In the data rows, the value 128 means zero.
Every row has a hidden score from 0 to 40. What is each row's score? 20 is about the middle. The score is a weighted sum of the row's numbers plus the product of two more (or one squared), each taken from its middle value.
[144 180 100  85 112  93 141 120 137 156  65 122  68 125 127 112  98 158
  94 145 188 120 132 109 126 111 141  81 132] >> 25
[101  35 150 230 135 134  95 222 163 144 107 201 141 174 121  85 185 104
 168 120 152 178  27 123  66 155 132 239 122] >> 27
[ 99 137 116 121 124 173 114  88 122 107 165  99 173  79 140 176 145 132
 129 106  74 128 176 109 130 158 111 116 135] >> 12
[134 140 158  82 124  67 132 155 118 122 156 100 110 137  67  94  90 175
 163 137 157 126 112 159 104  91 138 128 134] >> 23
[158  86 173 129 135  74 136 159 113 125 166 143 143 190  68  90  87 127
 165 142 153 119  75 198 139  77 142 156 132] >> 21
[ 95 128 115 101 104  79 108 157 130 146 158 118 124 128  81 123 106 172
 144 126 150 145 107 123 113 117 125 123 136] >> 21
[180 111 202 168 164 165 130  95 100  39 156 126 149 146 141 140 131  73
 183 123  67 115 120 217 117 149 118 160 129] >> 19
[165 124  97 164 142 113 142 111 125 137 116 173 120 166 152 103  95  43
 153 133 161  91 105 170 192  99 144 114  92] >> 33
[166  90 174 177 171 175 131  97 112  66 167 138 160 129 154 138 151  61
 176 119  80 110 130 179 137 146 122 164 108] >> 19
[115 146 142 109 136 167 129  97 119 107 155  85 145  65 143 167 142 142
 120 115  81 128 181 105 115 152 118 120 130] >> 17
[176 204 108 120 139 195 153  49 119  85  53  92  73  66 226 192 113 103
  85 128  92  99 206 103 152 168 117  55 109] >> 28
[ 72 136   3 160  83 102  79  89 134 161 134 162 149 161 154 176 104  79
  98 111 140 122 109 128 187 153 118  69 127] >> 26
[140  58 134 144 125  86 136 203 128 168 126 147 151 182  56  89 121 167
 113 149 133 131  64 151 139  73 129 158 152] >> 24
[165 175 116  71 145 100 180 114 130 177  96 126  85 110 145  87  88 128
 127 145 186  90 164  91 173  67 158  82  96] >> 19
[136 143 168  85 123  71 135 156 120 123 164 114 115 139  67  97  90 178
 165 137 168 133 112 155 103  96 139 122 141] >> 18
[104 135 120 121 126 178 115  90 120 104 170  96 165  83 142 176 140 122
 122 111  82 125 171 109 126 162 107 122 135] >> 14
[157 172 110  98 131 102 155 118 134 161  87 135  79 130 137 102  91 126
 119 141 178 102 142 112 160  92 149  84 101] >> 25
[180 109 200 167 166 161 130  94  99  38 155 125 148 145 140 150 120  72
 183 122  70 116 115 221 118 147 118 161 131] >> 20
[ 89 128 102  93 107  89 118 148 132 166 187 113 140 107  82 120 115 168
 139 121 160 131 131  99 137 100 131 113 122] >> 20
[ 55 103 117 167 100 162  87 215 173 138  98 138 109  90 132 104 213 168
 124 116 128 192  95  52  31 193 119 181 146] >> 12
[139 180  95  78 116 100 150 118 132 172  93 121  79 117 141 114  95 149
 101 140 185 108 153  86 156  94 145  73 113] >> 26
[122 129 144  90 129  92 139 154 126 150 163 117 124 126  91 103 114 153
 153 131 160 122 120 115 128  88 141 126 118] >> 20
[136 140 161 122 152 171 142 101 117  91 153 100 145  90 139 151 148 128
 139 118  82 124 168 126 119 149 119 133 125] >> 15
[149  95 157 138 149  92 136 161 121 129 175 153 136 160 101  88 116  94
 191 129 148 113  85 164 149  88 146 153 111] >> 23
[114 151 149  79 139 162 149 106 119 123 163  78 141  58 124 134 137 155
 128 120 113 114 193  83 131 123 126 110 124] >> 12
[165 126 106 161 146 109 136 107 124 137 121 181 119 168 157 105  97  30
 154 132 158  92 102 165 196 103 144 107  88] >> 25
[ 76 134   0 161  81 106  73  89 137 160 138 162 142 164 166 164 107  74
  94 112 129 122 114 131 185 149 116  67 129] >> 28
[121 125 143  90 129  87 138 158 128 153 168 124 129 120  85  92 112 163
 157 130 162 121 128 113 133  88 142 130 121] >> 16
[128  50 122 127 131  96 148 194 125 184 150 151 174 178  60  91 132 153
 117 147 139 114  85 130 169  54 138 145 135] >> 22
[123 146 160 122 127 156 123 106 118  84 133  83 129  94 143 170 143 155
 121 121  87 146 156 124  93 167 111 135 150] >> 19
[106 135 133 129 120 164 103 100 119  88 147  96 148  94 151 176 141 137
 127 114  79 145 152 131  97 178 105 124 146] >> 13
[159 172 105  92 132 109 156 114 133 157  89 135  87 133 145  94  92 128
 122 142 173 103 142 109 157  92 152  89 102] >> 16
[124 144 158 119 128 162 122 110 118  81 136  85 124  87 133 167 144 154
 122 120  85 147 160 125  83 168 112 128 147] >> 22
[100 135 119 120 126 171 113  90 121 108 168  94 165  80 146 175 149 125
 118 108  80 131 172 110 135 160 105 119 132] >> 16
[189 169 141  87 155 104 183 122 130 160  90 140  78 124 143  73  95 115
 145 148 180  84 148 118 177  61 160  95  89] >> 21
[135  93  66 253  93  80  34  99 113  55 103 200 115 255 148 169  70  24
 151 123 114 142   1 255 126 198 108 120 160] >> 28
[136 138 164  79 122  71 133 153 123 126 160 112 117 143  65 100  99 175
 167 136 165 127 106 152 109  93 137 131 133] >> 19
[183 188 154 107 114  66 137 127 118  93  38 123  31 179 111 115  61 174
 118 162 182 137  85 203  74 127 143 108 160] >> 30
[125 141 156 118 122 160 120 104 117  88 132  86 135  88 123 179 134 155
 120 121  74 144 166 123  85 164 110 123 144] >> 21
[143  60 155 129 148 163 171 137 120 161 118 120 190 150 102 154 139 149
  58 144  82 124 140 122 163  93 118 160 155] >> 33
[ 45  92  17 171  92 153  78  61 137 170 172 182 233 206 153 177 155  63
  57 104  92 140 144 138 177 173 107 129 159] >> 16
[107 158  44 108 107 106 119  96 134 180 127 149 127 131 143 134  98 102
  95 123 158 108 149  94 183 121 134  65 106] >> 20
[180 115 203 171 165 163 129  89 100  35 161 130 143 149 142 140 132  70
 185 121  71 117 118 220 118 151 122 156 127] >> 20
[123 137 159 119 126 159 120 110 117  83 133  90 131  83 129 175 145 160
 124 121  80 144 159 126  89 169 110 127 146] >> 19
[145 179 102  87 113  95 144 127 139 154  68 128  64 132 126 119  81 165
  96 146 177 124 136 109 131 110 141  84 126] >> 23
[104 138 129 136 117 162 107 103 115  86 143  95 145  89 135 186 144 136
 121 115  71 145 152 131  97 174 102 132 148] >> 26
[ 98 122 114 106  99  77 107 159 130 150 162 114 123 132  84 125 117 172
 142 126 155 147 108 117 115 119 127 118 136] >> 30
[110 136 135 136 124 166 103 103 118  84 151  88 153  98 146 182 147 135
 120 114  70 142 146 129 101 179 104 127 149] >> 13
[  0  56   0 217  67 149  35 155 186 201 140 219 201 176 148 122 221  75
  82  91 140 186  79  64 109 219 113 177 151] >> 7
[ 68  88 120 171 119 166  98 203 170 147 115 146 134  89 136  91 215 140
 146 114 129 170 106  55  69 165 127 191 120] >> 14
[109 158  48 109 100 106 120 100 135 172 122 141 124 126 150 141 100 115
 107 127 159 112 145  98 185 116 130  65 109] >> 20
[147 147 181 117 141 150 132 100 106  65 152  93 133 106 131 157 124 142
 147 127  80 126 147 168  95 153 115 127 154] >> 15
[159 169 109  95 134 102 156 114 131 162  81 134  83 134 139  91  97 128
 117 144 177 102 137 110 156  87 154  87 102] >> 21
[116  92  95 148 136 113 127 119 136 171 160 197 193 207 111  68 142  60
 135 126 157 105 113 161 183  97 143 152 118] >> 11
[ 79  81   0 159  82 111  97 136 137 211 108 161 179 195 125 147 119 111
  30 131 108 118  98 116 212 119 110  76 151] >> 24
[170 102 182 171 170 182 136 103 108  62 158 137 161 130 157 136 152  59
 176 119  68 110 132 180 141 146 122 164 110] >> 18
[121 135 146  92 128  88 141 159 126 151 168 119 126 116  90  92 111 156
 156 133 166 121 124 114 129  82 140 132 119] >> 17
[136 132 165 123 147 170 137 103 116  90 155 104 148  89 132 152 145 125
 143 117  85 121 173 131 125 144 119 132 125] >> 19
[148 146 182 116 140 151 132 103 104  71 146  86 133 105 118 149 123 142
 147 126  88 127 153 167 102 151 116 135 145] >> 20
[166 124  99 158 144 117 133 106 125 138 117 176 121 172 160  99  98  37
 153 134 154  90 105 162 199  97 143 112  89] >> 25
[187 170 134  91 158 103 188 119 127 157  95 144  87 126 150  76  95 113
 141 149 181  83 150 115 180  65 164  98  87] >> 17
[105 139 134 131 121 162 108  97 118  84 148  93 146  92 135 184 144 144
 122 113  86 146 147 131 101 181 106 126 148] >> 16
[ 70  91 109 179 109 130 101 198 186 165  48 194 105 180 133  62 220 147
  98 130 177 199  70  87  28 190 140 217 154] >> 13
[ 37 129  77 147 103 173  98 159 182 173  90 167 137 108 160  76 247 133
 113 111 146 175 150  28  59 200 131 178 134] >> 11
[118 152 140 105 131 166 131 100 119 105 156  90 140  65 136 171 152 137
 125 117  74 126 182 106 120 153 115 124 137] >> 25
[141 186 101  88 110  88 145 120 136 154  65 126  71 133 138 110  98 159
  94 144 179 126 136 110 124 117 143  86 130] >> 23
[180 214 109 113 140 197 153  43 118  86  59  92  69  55 224 189 119  98
  91 128  92 105 210 103 160 162 119  50 108] >> 31
[123 150 152 115 125 165 121 111 118  89 128  85 130  92 137 170 142 156
 124 123  79 144 156 121  86 165 113 123 147] >> 16
[138 142 165 121 146 170 136  99 114  89 150  97 147  87 140 155 150 117
 138 119  85 125 162 125 126 147 117 130 129] >> 17
[115 143 142 107 136 167 129  90 117 105 163  90 144  76 132 169 135 148
 125 117  88 130 177 102 121 149 116 117 136] >> 14
[186 190 158 109 117  59 137 128 119  95  39 117  28 174 120 110  57 165
 121 161 178 139  91 199  77 125 141  90 161] >> 31
[102 136 132 137 118 166  99 100 118  87 151  97 150  97 144 184 144 138
 121 115  80 146 157 129 101 172 106 132 147] >> 20
[141 183 101  94 108  97 145 119 138 155  64 126  64 132 143 110  91 159
 100 148 177 126 134 108 125 111 138  79 120] >> 20
[149 152 184 119 139 155 130  95 106  64 147  91 130  96 134 158 139 147
 148 122  88 132 154 162  96 155 117 134 146] >> 19
[117 154 148  74 139 157 147 106 120 125 162  81 137  61 123 132 146 155
 136 118 105 116 198  81 131 124 129 113 119] >> 17
[152 150 182 113 142 156 133  96 106  61 152  95 132 105 125 147 130 137
 146 124  79 128 157 172  97 154 116 128 146] >> 22
[145  83 154 138 147  90 142 162 124 156 169 154 157 172  74  94 113 117
 165 133 156 112  88 159 164  69 142 159 115] >> 29
[179 207 113 115 142 193 150  47 118  85  49  92  70  59 224 190 104 101
  86 130  91 101 204 101 156 164 115  47 108] >> 23
[118 139 145 103 132 171 130  98 120 104 147  88 147  76 142 161 148 143
 127 116  85 128 180 108 121 146 113 119 132] >> 16
[189 187 156 108 115  64 138 125 118  93  43 119  36 179 123 108  62 167
 123 159 179 140  88 202  77 128 141  98 156] >> 31
[106 158  46 107 107 110 116  98 137 176 119 142 115 134 154 137 101 106
  97 126 156 106 140  98 185 115 134  65 108] >> 21
[117 144 145 105 131 171 134  95 118 101 158  84 149  79 135 171 147 139
 128 113  84 130 176 106 116 150 110 121 135] >> 20
[169  57 179 118 169 149 189 151 119 172 130 132 190 145 102 121 142 143
  87 150  96  98 142 121 182  62 129 159 134] >> 16
[187 187 154 108 116  65 138 126 117  89  38 126  31 173 122 107  56 167
 119 158 182 138  85 197  81 127 140  99 156] >> 28
[ 99 113 121 112 123 126 129 109 127 141 177 122 164 119 125 177 115 132
 114 112 128 135 144 104 150 122 117 132 122] >> 22
[ 61  49  80 219 132 150  95 173 179 182 119 242 179 206 154  60 232  36
 137 113 157 153  72 105 123 163 143 227 106] >> 14
[194 114 121  90 153 105 199 158 131 208  66 148 110 159 119  55 118 147
  79 168 163  78 131  97 197  34 157 106 110] >> 20
[110 139 141  90 107  73 121 167 130 146 138  98 100 121  73 116 106 193
 141 134 159 145 109 114  94 109 133 135 139] >> 27
[189 117 122  91 154 114 201 158 127 209  65 149 116 157 115  59 115 142
  81 167 168  83 132  96 201  34 154  99 111] >> 18
[ 39 129  77 145 105 178 100 162 181 171  97 163 134 105 165  71 248 128
 108 108 145 174 143  29  63 198 134 182 132] >> 14
[182 170 141  89 155 113 186 115 130 159  93 142  88 123 143  85  90 110
 140 146 187  87 150 114 178  64 159 101  91] >> 23
[ 63 137 111 143 133 177 120 144 184 160 106 171 126 103 167  66 240  99
 142 106 167 152 162  34  77 179 148 191 102] >> 11
[127 148 157 114 125 162 123 107 120  87 131  86 137  94 141 166 136 155
 122 121  93 145 162 130  85 164 112 124 149] >> 13
[101 128 124 119 125 168 116  96 118 105 168  96 161  80 133 179 150 125
 124 111  72 131 179 106 129 161 107 117 134] >> 22
[123 144 153 116 128 162 125 113 121  81 131  85 128  91 134 169 140 159
 120 121  87 146 159 130  89 170 113 133 154] >> 20
[111 134 123 104 121 137 150  99 144 165 107 142 154 170 119 115 146 147
  55 134 134 141 152 122 116 134 131 148 165] >> 10
[ 95 129 114 102 101  82 105 159 130 150 168 114 127 131  88 126 104 175
 141 125 157 140 109 117 108 116 124 128 135] >> 21
[164 103 178 174 170 184 132 101 106  63 161 132 164 126 148 140 143  63
 176 115  70 107 134 183 143 146 120 157 110] >> 20
[125 130 141  88 128  87 140 151 130 150 167 119 125 131  88  94 109 154
 160 127 171 122 122 119 128  85 140 132 119] >> 19
[131 154 142  75 119  72 143 124 127 157 126 145 124 191  73  57 111 157
 111 148 168 127 122 159 107  92 148 134 161] >> 22
[ 95  36 139 214 143 138 107 218 167 160 129 205 154 164 134  83 200  92
 164 116 150 158  50 105 101 128 137 232  97] >> 29
[ 95  36 133 215 142 137 111 216 167 159 130 205 149 161 127  79 199  91
 173 118 151 159  51 102 100 138 133 231 107] >> 23
[110 135 137  85 106  82 121 169 131 146 143 110 112 118  83 114 107 196
 144 133 167 146 110 110  98 107 132 120 142] >> 16
[125 143 156 115 122 164 123 113 116  89 131  85 124  85 142 166 145 157
 120 120  83 144 160 125  87 168 111 131 152] >> 26
[145 184 102  96 115  98 145 112 138 151  68 124  65 133 143 113  91 161
  95 143 179 125 135 104 127 110 142  76 126] >> 18
[106 133 132 129 118 162 104  95 119  85 150  93 147  92 137 183 141 141
 117 114  78 143 155 135  98 171 107 125 146] >> 20
[113 135 142  90 110  73 121 164 126 147 143 104 111 121  75 110 103 195
 140 134 160 146 109 115  99 107 131 120 136] >> 17
[104 143 125 119 125 172 112  85 119 102 173  92 164  88 135 175 151 132
 121 109  84 129 178 111 129 159 107 121 138] >> 20
[145 208  43 157 121 247 103  28 110  44  79  80 101  37 255 202 161  55
 100 106  31  98 217 108 162 229  95  27 112] >> 38
[ 89 131 115 104 102  83 107 157 131 145 153 111 133 127  76 124 105 168
 146 127 167 147 113 117 117 109 125 116 137] >> 20
[ 80 132   3 157  81 106  67  91 135 160 139 158 144 158 168 162 104  75
  95 112 140 122 110 129 181 156 117  75 121] >> 25
[ 39  94  94 185  95 158  64 201 169 145 117 143 134  95 140 118 215 144
 125 109 117 189  88  61  42 203 113 180 144] >> 11
[147 187 106  84 111  92 140 124 137 156  65 124  71 129 129 119  95 151
  95 145 183 126 137 109 124 110 143  79 131] >> 26
[150 108 180 107 142 114 152 124 114 122 149 112 151 151 100 147  96 160
 116 139 126 133 118 168 121 102 125 144 154] >> 12
[188 194 157 108 119  60 132 132 120  94  39 127  33 174 110 109  57 165
 117 158 170 139  86 194  73 126 141  93 154] >> 25
[ 76  88 134 183 116 158  94 215 168 124  92 148 107 112 125  98 218 153
 139 122 123 186  84  74  35 194 120 207 139] >> 20
[ 94 129 115  97 101  78 110 159 130 144 153 112 131 125  92 127 108 175
 136 126 148 145 105 116 109 114 128 119 137] >> 15
[158 171 115  94 130  99 157 108 131 162  86 139  82 131 138 102  92 127
 114 143 180 103 142 114 161  96 152  88 101] >> 21
[ 69 124   0 163  78 102  74  88 137 163 136 165 155 163 168 172 107  72
  88 111 142 125 115 131 189 150 114  77 122] >> 28
[108 134 131 133 121 169 106 100 118  84 146  96 148  98 135 176 145 137
 124 116  77 144 150 126 103 175 104 127 147] >> 16
[132 180  93  80 115 103 148 114 136 171  92 121  82 113 144 114  93 142
 105 141 178 110 155  88 161 102 145  77 112] >> 21
[135 153 157  45 142  80 161 145 120 163 183 100 131 102  74  76  99 173
 164 137 173 101 154 103 154  54 150 115 108] >> 11
[159 105 181 137 143  78 129 150 114 100 167 140 124 172  89  93  94 115
 202 136 156 119  75 202 125  90 143 151 118] >> 19
[105 138 121 121 126 170 117  90 118 107 173  95 167  84 143 179 151 127
 122 107  73 128 179 109 134 158 105 118 133] >> 20
[157 169 111  90 129  97 154 119 133 160  88 138  86 121 144  97  93 122
 120 143 177 103 143 110 158  93 148  88 105] >> 19
[118 148 148 109 128 171 130 102 118 103 150  93 155  75 136 169 143 146
 122 119  90 130 180 108 121 147 115 120 131] >> 14
[103  58 150 238 143 164  87 208 157  98 102 187 131 142 147  78 218  83
 175 114 118 172  47 132  50 187 130 232 119] >> 19
[157 176 112  91 135 102 151 112 132 159  91 136  79 139 140 102  92 127
 119 141 174 102 144 114 161  91 148  86 104] >> 24
[ 71  81 126 169 122 162  96 201 168 149 121 146 132  92 131  96 220 138
 143 115 128 171 105  53  64 175 124 192 120] >> 13
[162 170 110  99 133 101 155 119 133 162  90 129  81 131 144 102  96 126
 113 143 175 104 142 113 157  90 147  88 107] >> 26
[166 128  99 164 149 117 135 106 125 138 121 175 121 176 163 101  92  43
 148 135 150  90 104 167 198 100 142 118  87] >> 24
[ 90 131 123  99 100  74 111 163 132 143 162 113 124 127  85 126 108 172
 145 124 153 146 108 114 110 118 125 125 144] >> 23
[127  79 141 106 117  80 147 212 130 181 111 125 135 164  52  91 116 205
  90 155 140 134  87 126 122  65 131 139 160] >> 21
[141 100  63 254  92  76  35  95 113  47 102 198 109 255 154 175  69  28
 148 125 116 145   0 255 129 196 113 117 164] >> 29
[107 136 127 136 121 165 107  99 117  87 150  95 156  94 139 179 144 145
 123 115  80 146 157 135 103 176 105 128 138] >> 16
[166 110 174 138 144  80 128 152 113 103 168 142 125 172  84  79  94 114
 197 134 155 112  73 198 129  93 144 155 121] >> 18
[170 119  93 159 144 115 136 104 125 137 118 180 115 171 164  94 100  42
 151 131 150  91 101 163 197 100 147 110  88] >> 25
[ 93  73 153 159 143 134 137 216 169 185 130 172 143 126 121  65 202 137
 154 121 170 153  87  57 102 113 145 212  96] >> 12
[ 83 124 102  90 107  86 117 146 129 163 179 113 143 113  85 118 113 166
 143 121 160 128 131  96 136 100 132 113 123] >> 17
[187 168 142  89 157 106 181 122 127 163  93 141  80 130 145  69 104 106
 141 149 181  86 148 114 175  72 159 105  89] >> 25
[178 119 200 172 166 160 127  96 100  35 162 126 151 143 141 142 129  76
 181 121  71 117 125 222 122 150 120 161 129] >> 20
[159 171 107  91 133 108 155 116 131 155  88 136  82 130 144  94  94 131
 120 142 182 104 143 112 155  96 147  82 105] >> 18
[157 171 112  95 135  95 159 122 132 161  91 134  83 125 130  99  85 125
 115 144 182 105 148 113 160  96 150  89 104] >> 24
[ 43  88  92 183  91 160  68 205 170 143 111 147 141  96 129 128 224 155
 124 110 127 192  98  53  48 204 111 187 143] >> 17
[149 153 183 116 140 157 129  95 108  65 146  86 129 105 131 150 122 136
 143 126  82 128 156 168 101 147 119 128 141] >> 16
[ 59  34  13 206  85 114  72 136 138 183 167 215 232 253 101 111 158  53
  78 122 110 133  64 171 185 136 117 157 169] >> 24
[153 131  88  91 111  98 163 157 138 202  40 131  98 151 105  95 107 193
  42 165 161 123 117  96 145  75 138  92 156] >> 20
[183 119 128 141 111  82 148 186 136 150   0 139  50 204  94 100  98 194
  50 176 156 149  58 161  86 109 133 119 182] >> 34
[ 56  92  96 153 119 147 120 185 183 205  89 194 144 158 135  54 219 123
 103 121 173 167 107  43  80 155 144 195 134] >> 3
[110 140 138 134 120 163 103 103 117  83 147  97 145  94 135 182 141 139
 123 116  82 144 151 130 101 173 105 121 147] >> 17
[166 126 103 163 144 114 136 105 125 132 117 183 118 171 159 105 100  39
 146 132 154  91 107 165 193 100 143 110  85] >> 27
[154  63 174 149 142 152 161 148 124 143  97 122 177 162 100 162 125 168
  51 146  76 136 109 144 133 113 113 163 175] >> 25
[178 110 197 168 163 160 127  96  97  34 159 127 148 142 150 137 119  73
 184 124  73 115 124 221 115 155 119 158 131] >> 18
[154  89  65 146 131 115 153 142 130 198  94 172 155 195 116  95 113  96
  75 150 140  91 103 133 214  71 137 105 124] >> 26
[108 135 130 134 115 167 104 100 116  90 152  98 145  93 142 179 140 141
 123 114  76 145 154 127 105 176 107 123 148] >> 18
[124 147 160 113 129 163 120 116 121  81 127  86 129  87 129 167 143 154
 118 120  85 144 156 128  83 166 112 130 153] >> 19
[134 140 157 124 144 171 141 100 114  92 152 101 138  81 155 150 144 124
 145 119  87 122 165 128 123 149 120 132 124] >> 17
[115  65 134 142 122 157 141 132 123 157 115 117 195 156  96 193 134 167
  44 139  66 142 126 127 154 117 106 148 174] >> 38
[115  57 128 141 123 150 141 133 120 152 123 118 190 151 102 183 133 175
  37 135  65 141 123 121 144 120 100 149 177] >> 24
[144 206  45 152 121 246 108  21 110  48  84  86 107  36 255 213 154  62
  99 107  26  97 226 100 159 229  92  25 122] >> 34
[135 144 164  86 121  64 133 156 116 126 159 121 117 135  76 104  91 176
 158 134 166 130 105 147 106  93 137 127 133] >> 19
[ 86 125  96  96 108  90 119 142 132 171 179 114 144 116  86 124 109 161
 146 118 162 130 135  93 147  95 133 117 121] >> 26
[187 168 135  90 158 105 182 117 127 158  92 141  82 127 144  76 100 114
 139 147 184  83 146 116 173  66 160  94  90] >> 21
[ 69  89 124 175 119 167 100 197 166 144 117 147 137  93 129  91 222 139
 142 113 129 170 108  50  66 169 125 194 124] >> 16
[149  99 162 142 150  96 138 157 119 122 174 153 140 159  98  86 115 103
 192 127 147 109  88 163 155  87 146 157 104] >> 19
[174 221 109  88 143 174 167  61 120 116  66  84  65  40 207 161 105 116
 104 133 122  89 211  78 165 137 131  41  93] >> 23
[189 165 138  89 155 106 183 114 132 165  93 143  84 123 139  74  91 103
 139 148 178  86 154 117 178  65 160  94  89] >> 21
[156 168 107  97 131  99 155 117 132 160  92 140  81 125 150 100  88 123
 114 142 183 107 144 108 163  92 148  85 102] >> 21
[118 157 146  77 137 162 147 109 119 123 165  75 136  60 135 131 142 162
 136 122 113 121 200  83 130 124 125 113 122] >> 17
[104 133 125 121 125 171 121  93 117 101 176  96 163  80 144 182 156 132
 121 109  76 128 177 107 133 156 113 109 134] >> 19
[147  98 159 141 150  96 133 155 119 132 183 147 140 165  97  83 115 100
 190 130 161 110  91 166 147  87 145 158 103] >> 22
[ 99  53 134 225 147 172  99 200 161 117 128 190 149 127 153  83 226  74
 180 113 116 156  74 105  88 172 128 222 104] >> 16
[ 97  56 138 227 146 173  95 198 159 123 119 180 143 134 147  80 221  76
 175 111 121 159  72 107  82 167 128 222 107] >> 28
[137 141 165  84 123  67 131 155 117 128 156 105 108 131  69  97  92 178
 164 138 167 131 104 150 110  87 143 125 135] >> 18
[107  69 111 125 111 130 131 157 128 177 118 113 179 157  75 154 128 186
  52 140 106 144 109 120 139 100 112 138 173] >> 36
[ 86 126  98  89 108  90 118 150 130 165 183 115 151 115  85 123 114 158
 145 122 161 131 133 100 143  99 130 111 124] >> 19
[165 129  99 162 143 111 134 107 129 133 122 179 116 177 168 102  94  37
 146 131 156  88  96 165 190  98 145 108  90] >> 22
[186 187 155 107 114  63 141 129 121  93  43 121  28 173 120 116  60 167
 119 160 172 139  87 201  74 132 142  98 153] >> 35
[126 141 153 121 125 163 122 107 120  83 133  86 135  86 141 166 146 153
 123 120  84 143 160 124  88 167 110 129 145] >> 16
[113 134 131 130 118 164 108 104 118  86 148  95 140  87 144 178 145 140
 127 115  75 143 155 126 102 176 104 124 150] >> 22
[182 107 204 173 164 165 128  96 101  36 154 126 149 145 136 144 131  77
 181 121  71 115 122 221 120 150 119 164 132] >> 22
[107 140 135 134 116 164 109 102 117  88 138  95 144  92 137 175 146 139
 120 114  77 147 149 129  98 182 103 122 149] >> 18
[ 13   2   9 255  93 153  13 160 178 146 147 255 218 252 182 121 231   0
 131  90 118 183  14 160 111 233 114 227 136] >> 21
[ 65  99 112 180 104 132 105 201 188 167  44 195 109 183 124  56 213 146
  99 130 172 199  70  84  23 182 140 215 162] >> 9
[108 134 133 133 120 163 102 102 120  86 146  96 144  94 140 177 148 134
 117 113  84 146 149 134  96 177 104 119 147] >> 19
[ 82 125 103  87 105  87 116 151 130 163 181 114 146 119  94 115 107 160
 136 120 166 129 128  95 141  98 127 117 116] >> 17
[106 139 117 120 125 173 115  89 119 101 171  97 161  81 144 178 149 124
 124 111  74 127 172 107 134 157 111 117 127] >> 18
[ 84   0 114 211 118 128 110 255 174 196  85 198 169 192  86  80 204 158
  87 140 132 181  25  87  92 127 127 227 154] >> 18
[101 136 121 124 128 168 115  88 119 101 176  99 167  85 146 185 149 128
 123 108  79 127 173 110 132 164 108 119 134] >> 15
[105 139 134 136 119 164 103 102 114  86 144 102 151  94 142 184 154 132
 121 111  74 147 158 129 105 174 105 121 152] >> 23
[185 109 202 169 167 164 133  95  98  35 157 127 146 140 141 146 126  80
 180 123  74 116 119 220 115 149 118 161 125] >> 19
[183 128 131 135 111  87 146 188 135 150   0 142  54 202 102 100  90 198
  50 178 157 149  58 164  86 114 136 123 186] >> 25
[ 38  90  87 183  95 157  69 203 168 140 106 137 136 105 134 122 223 154
 122 109 122 196  89  54  51 202 110 186 143] >> 18
[150  84  62 151 126 113 148 147 133 204  99 173 151 194 134 105 112 102
  70 151 133  94 106 132 216  69 135 108 126] >> 27
[137  99 166 113 145 127 156 121 124 149 153 122 160 140 113 148 120 137
 104 133 120 122 138 125 150  93 128 148 128] >> 22
[105  52 151 241 139 160  91 210 158  97 105 185 126 148 151  86 216  86
 176 115 107 178  47 127  48 191 124 228 123] >> 17
[137 120 160  82 125  68 143 163 123 146 154 117 125 152  59  99  93 184
 139 142 170 130 102 149 118  77 137 133 144] >> 18
